In the rows, zero is written as 128.
Where one turn sends some rows of the set: a few examples, then the rows asked:
q168: [129 132 122 164 130 104 128 123 123 122 118 137 122 142 136 148 136 116
 109 141 127 113 125]
q65: [ 91 156 127 132 127 110 110 108 134 114 116 128 115 128 111 102 132 113
 126 156 143 113 116]
q200: [ 94 126 131 123 159 122 103 132 108 135 118 141  89 117 161 143 125 139
 121 105 115  82 118]
q624: [121 162 122 136 134 139 128 128 154 143  92 135 118 135 156 143 130 126
 114 137 135  90 117]
q561: [111 147 116 135 128 115  93 101 128 121 133 135 109 136 127  98 136 118
 108 156 133 110 132]
q709: [105 142 124 152 119 118 130 120 139 112 100 139 116 134 117 138 129 118
 113 133 136 113  98]
q569: [111 141 135 155 132 108 145 122 128 123 104 136 109 141 121 141 123 111
 122 138 140 108 105]
q308: [102 167 129 129 131 121 114 122 149 142 118 115 132 130 151 113 141 135
 139 146 152  90 144]
q929: [110 144 130 151 126 113 138 112 135 131 105 123 105 141 121 136 143 112
 116 133 133 107  89]
q717: [ 88 130 128 117 153 123  99 129 111 135 121 145  91 112 161 139 128 136
 113 104 112  85 115]
q507: [117 141 118 151 121 102 127 111 126 131 124 138 121 134 138 142 149 107
  92 140 118 114 115]
q18: [ 88 132 130 118 154 113  86 125 110 124 112 115 120 100 143 140 157 150
 132 114 119  87 131]
q36: [ 97 169 128 127 128 122 113 121 150 142 118 118 134 128 151 112 143 133
 135 146 150  91 143]
q391: [119 163 120 134 132 138 128 125 155 147  94 134 117 134 156 142 134 123
 111 136 133  90 114]
q362: [114 146 123 139 134 110 104  96 124 135 141 127 101 145 132  97 142 117
 112 151 136 103 130]
q311: [ 95 146 134 145 128 110 116 113 131 114 121 127 113 139 113 103 125 126
 138 143 155 106 123]
q612: [ 95 133 133 118 160 122 101 124 107 134 111 145  93 111 152 142 132 144
 114 101 120  77 123]
q427: [120 135 115 158 116 109 119 119 130 117 119 143 127 135 135 144 141 118
  97 137 123 118 120]
q857: [116 140 120 146 132 113  97 108 125 118 134 138 108 144 127 101 125 126
 119 151 141 108 141]
q779: [104 137 125 111 170 126  92 124 109 129  96 137  96 104 143 147 134 132
 114 121 109  84 119]
q268: [ 89 133 130 118 155 113  88 123 110 126 113 113 119 101 143 139 159 149
 131 114 119  86 130]
q990: [105 149 135 141 139 108 119 108 129 125 116 113 105 139 111 106 134 115
 141 156 147 105 116]
q230: [ 86 139 136 113 166  99 100 128  97 131 118 126 119  97 146 142 144 134
 130 124 120  88 142]
q910: [102 130 122 115 166 128  89 134 112 125 101 136  94 108 150 146 126 128
 119 126 104  92 115]
q163: [117 165 126 135 135 131 136 127 149 150 100 140 116 135 160 143 127 120
 113 136 136  87 121]
q235: [126 139 123 147 142 112 101 105 122 128 132 123 101 149 127 103 135 122
 123 156 138 103 135]
q87: [128 134 121 161 126 104 129 113 124 135 123 126 116 144 138 145 153 115
 104 136 123 109 114]
q723: [114 166 125 134 133 131 134 128 150 146  99 145 119 132 159 143 124 121
 110 136 136  90 122]
q380: [103 170 127 124 137 120 112 123 147 140 112 117 136 125 148 116 138 126
 138 157 147  94 146]
q614: [103 132 123 112 168 126  93 129 111 134 104 128  89 109 152 145 134 124
 118 126 102  89 110]
q301: [ 84 141 136 112 164  99  99 128  99 131 118 127 119  95 146 141 144 133
 128 125 119  88 142]
q128: [ 85 133 136 116 165  98 100 134 100 134 127 119 114 103 153 139 141 127
 137 130 115  93 136]
q124: [106 136 125 111 172 125  93 123 108 132  96 134  95 106 143 147 135 132
 115 122 108  83 118]
q891: [ 89 153 134 136 125 107 120 101 131 129 128 120 107 135 117  98 142 116
 127 143 147 104 111]
q203: [103 170 128 123 138 119 114 122 147 144 113 113 133 125 148 116 142 124
 137 158 145  93 144]
q591: [ 94 135 132 117 160 122 101 122 107 135 112 145  93 111 152 142 133 143
 112 101 119  77 122]
q531: [ 83 129 127 117 149 113  85 128 114 128 123 108 116 102 151 135 157 142
 133 118 112  93 123]
q426: [ 79 135 132 112 158 100  95 135 103 127 125 127 119  97 152 138 137 128
 132 130 114  96 138]
q227: [ 97 151 129 142 121 107 141 113 133 127 109 142 112 130 123 135 133 104
 105 137 132 111  97]
q686: [ 87 124 128 123 152 114  84 135 112 122 120 111 118 105 149 138 150 147
 141 118 117  93 129]

q301 turns into q124
q36 turns into q163
q990 turns into q709
Now these:
q910 turns into q531
q857 turns into q507

Where one turn sends some rows of the set: a few examples, then the rows asked:
q858: [121 125 144 159 145 114 148 142 140 144 149 140 130 145 125 135 117 140
 150 119 144 133 121 116 141 138 131 113 109 120 129 116 106]
q622: [130 133 105 118 103 119 131 129 111 121 108 144 125 112 142 122 142 137
 110 139 102 135 129 132 112 123 142 107 136 136 137 125 139]
q827: [119 121 124 120 144 127 137 143 115  96 119 123 114  99 141 103 120 132
 123 136 132 123 138 122 109 114 125 146 115 132 149 135 155]
q159: [123 129 118 136 122 146 129 132 142 121 139 136 149 140 136 119 121 117
 148 120 151 127 124 118 150 141 100 117 117 119  91 127 121]
q257: [127 119 145 152 150 125 140 142 141 149 142 140 139 149 123 136 118 135
 154 121 144 129 127 125 139 131 122 117 106 120 125 109  96]
q364: [135 117 125 115 138 149  98 150 125 131  98 133 137 110 147 115 139 131
 124 135 114 124 147 142 101 102 120 122 118 129 140 103 135]
q229: [134 117 115 102 137 152 118 142 122 105  97 126 137 116 137 120 125 125
 138 147 125 112 148 143 107 108 119 140 114 131 140 121 134]
q840: [124 135 143 142 124 131 134 147 122 133 129 127 130 139 127 155 125 130
 150  97 141 150  90 109 132 131 143 123 125 113 140 118 115]
q595: [118 125 132 133 141 122 118 151 118 122 121 131 114  93 152  99 136 139
 109 124 120 135 136 119 104 110 130 125 119 131 149 118 158]
q522: [119 127 123 140 130 140 134 133 140 121 145 134 144 134 137 111 121 117
 143 116 155 130 124 113 150 138  97 122 114 120  92 128 125]
q287: [134 126 145 132 132 146 123 146 124 141 119 128 143 146 124 158 126 124
 156 101 141 145  99 122 130 121 131 128 120 112 135 108 102]
q448: [126 122 155 142 145 134 133 148 119 139 132 125 133 134 127 143 124 126
 146  93 149 150  98 112 128 117 126 137 117 113 138 112 111]
q212: [123 138 103 112 111 135 129 141 123  93 104 128 123 114 140 129 125 135
 134 146 117 119 133 128 112 131 147 124 126 129 146 136 150]
q17: [141 113 115 108 127 137 119 131 111 133 100 141 139 115 139 115 143 127
 114 141 109 128 143 147 106 101 116 122 126 136 132 110 122]
q661: [126 129 136 152 135 122 139 141 143 145 139 142 138 152 124 145 118 139
 157 125 138 129 122 123 141 140 135 106 112 119 126 113  99]
q562: [126 115 126 124 136 112 138 132 104 126 122 138 118  98 144  98 140 133
  99 129 118 139 135 127 108 105 120 128 125 137 139 122 142]
q434: [118 133 118 141 120 138 135 132 141 117 144 135 142 136 137 117 120 120
 145 118 151 130 120 111 151 146 105 115 118 120  93 132 128]
q336: [125 141 111 124 108 133 108 147 126 119 103 135 124 110 150 126 140 142
 122 135 105 129 132 129 107 127 149 103 130 129 145 118 150]

q661 turns into q858
q827 turns into q229
q562 turns into q17
Now these:
q595 turns into q364
q159 turns into q434
q840 turns into q448

Where one turn sends some rows of the set: a few examples, then the rows asked:
q842: [144 142  91 155 136 130 128 101 115 162 128 157 139 125 147 136 121 101
 106 141]
q845: [146 151  95 156 149 147 128 124 102 127 140 153 123 112 157 162 106 104
 117 101]
q873: [144 145  93 148 145 136 121 109 115 153 135 154 125 128 151 150 120  99
 108 128]
q998: [144 135  74 148 120 129 116 112 104 146 137 121 155 112 169 105 111 132
 116 115]
q164: [151 129  97 164 109 137 124 116 123 125 131 144 128  96 162  91 102 118
 150 121]
q370: [161 140  75 150 122 128 110 123 103 143 135 119 146 107 169 115 111 138
 119 108]
q735: [119 156 106 142 146 151 112 117  98 135 102 154 149 106 145 149 107 122
 105 137]
q100: [144 139 113 136  92 142 122 131  99 109 123 140 149  87 154 126 104 149
 129 110]
q579: [136 150  94 174 132 155 130 139 108 150 110 159 123 111 128 128 121 122
 132 134]
q278: [161 129 103 159 101 136 132 111 124 120 136 143 116 101 157 105 101 130
 147 113]
q460: [136 135  92 146 123 151 131 108 126 123 125 151 134 120 154 109 110 165
 130 131]
q822: [131 131  89 149 124 152 130 117 124 119 134 160 154 113 157 103 109 155
 135 132]
q741: [135 134  98 127 123 125 122 101 104 106 145 143 147 106 179 112  92 120
 125 116]
q206: [145 134 103 114 128 124 116 100 110 108 143 150 141 112 177 120  98 126
 120 127]
q637: [154 152 116 144 112 134 115 133  95 146 122 152 137  93 141 158 122  91
 116 120]
q995: [140 148  98 141 148 134 129  94 103 149 139 157 129 130 143 138 112 101
 114 134]
q535: [135 132 102 118 117 125 126 100 107 107 142 141 135 116 175 125  97 133
 112 119]
q422: [141 156  96 164 144 147 138 120  94 115 132 156 134  98 159 154  93 108
 122 102]
q438: [141 138  83 147 132 149 122 121 126 125 127 156 144 117 158 107 116 164
 131 135]
q484: [128 133 109 128 107 133  99 114 111 132 109 139 153  97 157  99 107 127
 126 145]
q955: [144 150  95 184 131 151 119 133 112 151 103 146 125  97 139 130 111 109
 129 124]
q837: [160 140 116 158 106 134 124 125  98 146 130 149 148  91 144 151 110  86
 119 114]
q907: [150 135  80 148 111 126 118 117 102 143 132 112 134 113 169 116 109 137
 114 108]
q970: [139 141 117 154 121 147 142 130 109 120 132 184 124 106 133 138 110 105
 138 132]
q262: [121 144 115 136 135 155 112 134  89 130 114 150 152 109 137 159 107 122
 107 123]
q31: [147 130 109 129 106 127  94 119 118 140 110 140 140 100 156 103 115 125
 126 147]
q463: [145 132 106 143  96 143 117 135  98 118 129 139 168  84 157 117 105 137
 132 110]
q780: [147 134 123 145 111 136 107 130  93 152 120 140 137 102 136 147 111  87
 115 123]
q527: [139 135 111 128  94 129 107 114 112 139 106 135 137 102 151 106 116 137
 121 143]
q332: [151 154 103 172 136 159 119 128 116 151 112 157 121 102 130 140 120 116
 136 126]
q977: [147 146 120 152 132 157 132 118 120 127 129 182 131 106 133 151 118 113
 135 131]
q777: [137 137 120 150 126 152 140 117 118 121 132 186 146 109 142 149 109 112
 123 136]
q19: [167 131 101 153 109 131 122 120 124 117 138 152 122  97 163 103 102 119
 150 119]
q576: [150 136 106 136 106 146 113 141 101 108 128 144 161  87 159 128 104 150
 131 110]
q972: [150 156  90 162 148 145 135 116  86 134 143 143 131 110 146 148 101 110
 124  99]
q958: [128 161 109 134 135 147 110 131  94 137 108 157 143 101 141 159 121 117
 107 132]

q422 turns into q837
q576 turns into q19
q460 turns into q535
Now these:
q332 turns into q873
q780 turns into q579
q463 turns into q164

